128 stands for zero in the data rows.
Some points, one per row:
tensor([140., 132., 128., 134., 117., 124., 112., 144.])
tensor([109., 109., 135., 135., 115., 124., 114., 162.])
tensor([104., 128., 107., 123., 107., 99., 143., 142.])
tensor([133., 122., 198., 110., 129., 138., 123., 131.])
tensor([107., 110., 92., 125., 145., 136., 80., 96.])
tensor([110., 117., 92., 135., 103., 90., 161., 111.])
tensor([226., 146., 103., 95., 142., 150., 111., 9.])
tensor([25., 110., 185., 141., 117., 106., 238., 56.])
tensor([111., 96., 106., 75., 114., 177., 131., 131.])
tensor([116., 168., 69., 113., 125., 95., 102., 116.])
tensor([118., 167., 194., 143., 145., 124., 120., 166.])
tensor([137., 134., 131., 155., 127., 97., 89., 109.])
tensor([157., 125., 255., 244., 90., 222., 104., 70.])
tensor([125., 130., 122., 152., 76., 93., 120., 130.])
tensor([121., 122., 221., 115., 176., 135., 126., 182.])
tensor([127., 127., 125., 141., 134., 121., 146., 125.])
tensor([112., 111., 137., 158., 138., 106., 91., 121.])
tensor([111., 250., 0., 221., 141., 53., 169., 151.])
tensor([148., 136., 243., 131., 172., 146., 56., 74.])
tensor([145., 176., 86., 106., 94., 173., 162., 87.])
tensor([94., 160., 147., 139., 107., 157., 136., 99.])
tensor([148., 128., 198., 181., 152., 125., 194., 186.])
tensor([127., 120., 146., 131., 147., 105., 143., 118.])
tensor([97., 174., 130., 135., 104., 111., 145., 148.])
tensor([150., 129., 199., 151., 159., 92., 245., 156.])
14 more points follow, each with its number after it:
tensor([141., 138., 114., 195., 153., 61., 80., 77.]) 0
tensor([190., 155., 37., 167., 115., 101., 89., 143.]) 1
tensor([146., 132., 107., 125., 115., 148., 129., 223.]) 2
tensor([131., 163., 93., 157., 109., 128., 141., 118.]) 3
tensor([102., 126., 126., 154., 116., 110., 193., 97.]) 4
tensor([108., 149., 129., 140., 125., 120., 146., 133.]) 5
tensor([138., 143., 114., 138., 122., 110., 142., 120.]) 6
tensor([79., 105., 124., 105., 134., 172., 109., 119.]) 7
tensor([118., 118., 127., 120., 121., 109., 135., 122.]) 8
tensor([149., 99., 97., 153., 133., 169., 99., 132.]) 9
tensor([145., 124., 107., 143., 124., 102., 127., 129.]) 10
tensor([158., 147., 133., 162., 155., 132., 121., 144.]) 11
tensor([132., 115., 126., 125., 130., 157., 135., 128.]) 12
tensor([92., 107., 196., 183., 125., 136., 119., 21.]) 13
Which of these numbered points is nearest to each point below by angle, seen from the average point of the first points? Its number follows each.
tensor([123., 156., 206., 151., 161., 141., 184., 110.]) > 13
tensor([119., 140., 126., 135., 58., 144., 128., 103.]) > 3
tensor([152., 111., 138., 99., 147., 151., 132., 127.]) > 12
tensor([179., 209., 171., 116., 173., 80., 118., 151.]) > 11
tensor([198., 35., 247., 149., 154., 98., 60., 127.]) > 13
tensor([140., 114., 126., 114., 119., 154., 126., 125.]) > 12
tensor([116., 126., 126., 129., 123., 125., 179., 114.]) > 4
tensor([124., 135., 97., 106., 122., 150., 107., 182.]) > 2
Here are 14 other points, each followed by its number:
tensor([113., 126., 127., 118., 130., 113., 119., 135.]) 0
tensor([144., 125., 73., 164., 129., 131., 123., 117.]) 1
tensor([147., 120., 174., 114., 134., 169., 139., 92.]) 2
tensor([138., 148., 122., 134., 118., 138., 130., 116.]) 3
tensor([152., 105., 111., 150., 163., 106., 133., 164.]) 4
tensor([106., 141., 128., 174., 145., 122., 102., 93.]) 5
tensor([117., 120., 111., 104., 162., 100., 62., 92.]) 6
tensor([87., 151., 126., 141., 68., 180., 122., 121.]) 7
tensor([131., 115., 119., 142., 118., 112., 120., 141.]) 8
tensor([196., 33., 255., 109., 255., 128., 129., 168.]) 9
tensor([109., 106., 155., 174., 96., 188., 120., 144.]) 10
tensor([141., 101., 141., 122., 139., 113., 99., 122.]) 11
tensor([92., 109., 80., 53., 117., 114., 190., 97.]) 12
tensor([118., 124., 141., 131., 125., 124., 129., 123.]) 13
Which of these numbered points is nearest to each point below by angle, seen from the average point of the first points? Its number follows each.
tensor([125., 80., 184., 143., 161., 120., 116., 140.]) > 9
tensor([151., 150., 128., 154., 140., 102., 154., 143.]) > 4
tensor([129., 135., 97., 103., 142., 145., 160., 132.]) > 12
tensor([134., 93., 96., 124., 135., 113., 115., 135.]) > 8
tensor([131., 130., 85., 111., 106., 176., 100., 119.]) > 3
tensor([139., 69., 123., 150., 129., 225., 127., 164.]) > 10
tensor([137., 117., 142., 125., 140., 124., 114., 129.]) > 11
tensor([142., 127., 115., 141., 146., 113., 112., 108.]) > 6
